The same turns and mirrors carry the whole set onto itself and the rows of a family onto each other. Which other rows belong to the same family as each row named below? List them in the order they appear above.
These 30 rows form 6 families of 5 rows each.
milup: [ -3   7  -5  13  13   2  30 -13   7  -1  -3  -6 -11  -5   0 -23 -15   9
   4 -20  19  19  -7 -12  -9 -10  14   7  -2 -15 -26  -5  -8  12  17  11
  13  -9  11  -9  28  -2  -1  16  -7   1 -31  -2 -22 -13   6]
Kesi: [ 16   2  -2   4   5  -7   1  -7   0   3   5 -21  -3  -8  17   9  21 -18
  -8   0  -2  -9  24   2 -10   8  15  -9 -10 -10 -14 -22  -4 -14  21 -32
  -9  29  -1  -6 -19  16  -8   5 -24 -18   8  10  12   3   0]
dudu: [ -1 -15  -7   5   1  -9  -7  -4  -3   8  11  -8  -7 -29 -13  -5   7  15
 -10 -10  23   9   7  12  -4 -17  15   0  -9  -5 -13 -11 -19  22   8 -22
   5   3 -18  24 -17   1  -7 -19  11   4   0  16  16  -1   1]
biton: [ -4 -14  -1   9   9 -10   2 -13   4  -1  14   4  -1 -33 -13   3  10  11
  -6 -11  25  25  17  -1   1 -31  22  -5  -9  -4 -15 -24 -12  12   6 -23
   8  -5  -7  21 -19   2   8   0   1   7  -5   5   8   5   4]
fotat: [ 19  13   0  -8   1  -3 -11  -5  -6   9   2 -13   0   4  29   8   8 -17
  -7  -8  -1 -20  18   4 -22  16   4   2  -4 -11 -13 -19  -3  -8  19 -18
  -9  33   0 -12  -4  10  -3  -5 -25  -5   0  12  14   2   1]
siga: [ -2   9   0  14   8   0  25  -8   6  -5 -10 -14 -12  -8  -5 -25  -6  15
   4 -27  20  14 -26  -7  -1  -9  19  -6   1 -20 -21  -1   1  19  19  -5
  12 -12  -2  -1  19  -1  -8   9   3  -8 -32   2 -19 -12   0]
Kez: [ -2  -6 -15  -9  28  18  10   2 -13  -2 -12  11   3  26  25  -3  -9 -17
  10  22 -20   1   9  -5 -15 -20 -13   7   2  17  12  -9   8   1   3  11
  -3   3  11  -3 -11  -3 -12   5  12  16  17  -4   0   0   6]
pezi: [-11 -20 -10  -6   1  -5  -8   2   7  -4  15  12 -10 -31 -23 -13  13  17
 -13  -4   7  14   8   1  -3 -32  14  -4  -8   0  -9 -13 -10  14   0 -17
  15  10 -14  18   0   0  15 -16   0  10  -8  19  15  10  11]
Goz: [-30  20 -30  18  -6   5   5   6  35 -20   0  12  11  11   1   0   9   0
   5   7 -12 -15 -13  -1  13 -16   6  -7  -2   2  11  11  16  -2  13  -5
  15   6  12  -8  32 -12   2   1  -1 -13   2   6  17  14   9]
lak: [ -2   9 -12  19  11   1  24 -14  12 -10   1 -13   3  -3   9 -16  -7  13
  15 -32  21  22  -8  -5  -7 -12  18   6  -3 -22 -18   2   4  -1  18  -3
  18 -14   9  -1  18  -6  -3  28   4  -9 -22   1 -26 -14   5]
Bul: [-32  22 -22  24  -5  -4  16   6  34  -8 -10   0  13   3   4   3   0  -4
  11  16  -4 -10 -15   0  17 -13  -1 -12   0  -5   3  20  10  -1  23   2
   8 -12   8  -1  18 -21  -9  12  14 -12  -5   1  11   3  -9]
Zufad: [-28  13 -32  26  -5  -2  17  -5  22 -14  -5  -3  21  15  12  10  -1   1
  14  12   0  -4  -9   0  13 -26   3   6  -1   3  25  10  15 -17  29  -7
   7  -2  13  -4  13 -18   1  15  12 -17   0   6  12   6  -1]
libog: [  5  -6 -15  -4  22  30   7  16  -5  -4 -12   7   1  17  27  -2   0 -24
  12  15 -21 -10   7   3   0 -24 -26  -2   8  16   3 -12   8  -5  13   2
 -13  13   8 -12 -15  -8 -12   4  12   7  16  18   8   4   8]
moro: [-13 -13  -8   2  -5 -13  -2 -13  -4  12  20   8  -4 -23 -17   0   5   8
 -11  -3  26  17  14   2  -5 -25  18  -2  -2   4 -11 -16 -20  18   8 -17
   2  10  -9  24  -8  -6   4 -16  -7  13 -11  10  14   3   0]
tiro: [-14 -16 -13  -2   6   1  -2 -10  -3  12  20   8 -10 -14 -24  -4   7   7
 -14 -17  13  22   7  -6 -10 -22  18 -11  -2  -2 -11 -10 -10  20   1 -34
 -13   1 -22  10 -20 -11  -2  -2   2  13  -9  18  18   4   1]
guma: [-21  21 -25  28   0  14  20  13  28 -16  -3   6   7  16   9   6  -2 -14
  21   2  -6  -7 -16  -6  19 -23 -10  -9   9   4   4  16   7 -11  29   7
   5   2  12 -11  22 -27  -5   8   7 -10  -2  15   5   5   2]
pupu: [ 23   5   3  -7   3  13 -10   9  -7   7   9 -11  -9  -3  24   2  11 -18
  -2 -15  -5 -11  16   6 -16   2  -6 -11  -7   1 -20 -20  -5  -9  19 -28
 -16  32  -4  -7 -17   6 -10  -9 -20  -6  -3  30  12   5   3]
memev: [ 12   5  -8 -12   2  -7  -9   9   9  -5   5 -10  -9  -2  17  -6  21  -7
 -14  -9 -15 -19  13   4 -22  11   7  -3 -11 -16 -22 -13  -2 -14  10 -22
  -1  39   0 -13   5  12  -8  -2 -26 -18   0  23  11   4  13]
rasu: [ 12  13  -1   2   3  14 -11  -5   6   9  -3 -15   3  -3  19   6  12 -16
 -12 -14 -11 -23  19  -3 -13  11   4  -5 -11 -23 -13 -13 -11  -2  16 -21
 -19  32 -11 -21 -14   7  -5   5 -10  -6   6  21  26   6  -4]
Peba: [  0   6  -9  20   6  15  29   0  11  -2   7  -3 -11  -8  -7 -22 -10   8
  13 -30  23  17 -20 -10   7 -21   3  -5  11  -9 -24   2  -4  14  23   4
  14 -11   4  -8  24 -13  -2  11   1  -3 -31  12 -17  -3  12]
Tovup: [  2   3 -14   9   9  14  20   0  13 -14   0  -9 -13  -5   0 -39  -5  13
  10 -26   1  12 -12  -2  -9  -8  14  -1  -3 -20 -24   8   2  15   6   3
  24   1   8  -6  34   0   2  17  -6  -2 -19   4 -27 -11  14]
gev: [-29  13 -38  24  -1  15   5  -3  30   0   3   7  13   8 -11  12  -2  -9
  10   4  -4  -7 -16  -9   9 -10   6  -4  11  -8  16  20   3  -6  22  -5
   0  -4   2 -18  24 -22   6  15  18  -9  -2  15  19   2  -3]
fifas: [-29  26 -26  21  -2  -2   6  -3  27  -8  -1  10  13  12   0  17  -8 -10
  14   8  -2  -9  -4  -9  15 -12   8  -3   2   2  12  15   5 -15  25   4
  11  -5  16  -6  33 -18   0   7   1 -10   0   3  11   4  -7]
Rizo: [ -8  -9 -10   6  26  30  21   2 -10  -5 -15   1  -5  28  19  -8   4 -18
   7  12 -32  -2  -2 -13 -19 -20  -9  -4   0   8  10  -6   4   5  -1   5
 -19   9  -1 -19 -19  -9  -8   7  21   7   8   4   0  -5   5]
gobor: [ 16   8   6  -2   7  -3 -13  10  -1   4  -1 -19  -1  -6  27  13  20 -15
  -8  -3 -16 -19   8   5 -25  18   3  -6 -13  -7 -14 -16  -2 -15  16 -21
  -9  21  -4  -3 -17   9  -8 -11  -5 -15   2  18  10  -5  -6]
vati: [  0  -9 -16  -9  30  17  14  13  -5   1 -22   3   5  15  19  -3   5 -18
   6  28 -25  -7  -4   3  -8 -14 -14   0   5  10   5 -10  18   0  10   0
  -7 -10  10 -11 -14   0 -20  12  26   0  16   1   3  -5   4]
Tivor: [ -2 -10 -20 -16  21  21   8  16  -4  -5 -13  14   3  13  15 -24  11 -10
   0  17 -29  -6   8  -3 -15 -27 -18  -3   5   5   5  -8  18   6  -8  12
   4  16   9  -4 -10   3  -8   8  12   9  12   2  -6   3  11]
feva: [ -2   7   1  22   8   8  28  -9  16   3   4 -13  -6  -6   5 -19  -6  14
   5 -27   4  16 -13 -18 -14  -3   7   3  -7 -26 -28   5  -7  14  11   1
   2  -9  -4 -20  18 -15   7  23   4   1 -37   7 -10  -5   6]
gefu: [  4  -9  -4  10  -4  -1  -1   0   3   8  27   1 -12 -28 -14  -6   5  11
  -5 -21  25  17   7   5   2 -23   6  -7  -4   1 -25 -13 -21  20  14 -23
   3   8 -14  14 -11 -10   0 -15  -8   7 -16  27  15  11   9]
Febat: [  9 -13 -16  -3  21  18  18   0 -17   2 -16  -5   6  14  23 -12   6 -17
   6  27 -19  -1  12  -1  -9 -23 -15   2   7   7  19 -13  14  -7  14   1
  -6  14  11  -6 -23   7  -7  19  14   0   8  -1  -4  -3   0]

Same family as milup: fotat, Kez, moro, fifas
Same family as tiro: rasu, gev, Rizo, feva
Same family as Goz: pezi, memev, Tovup, Tivor
Same family as Febat: Kesi, biton, lak, Zufad

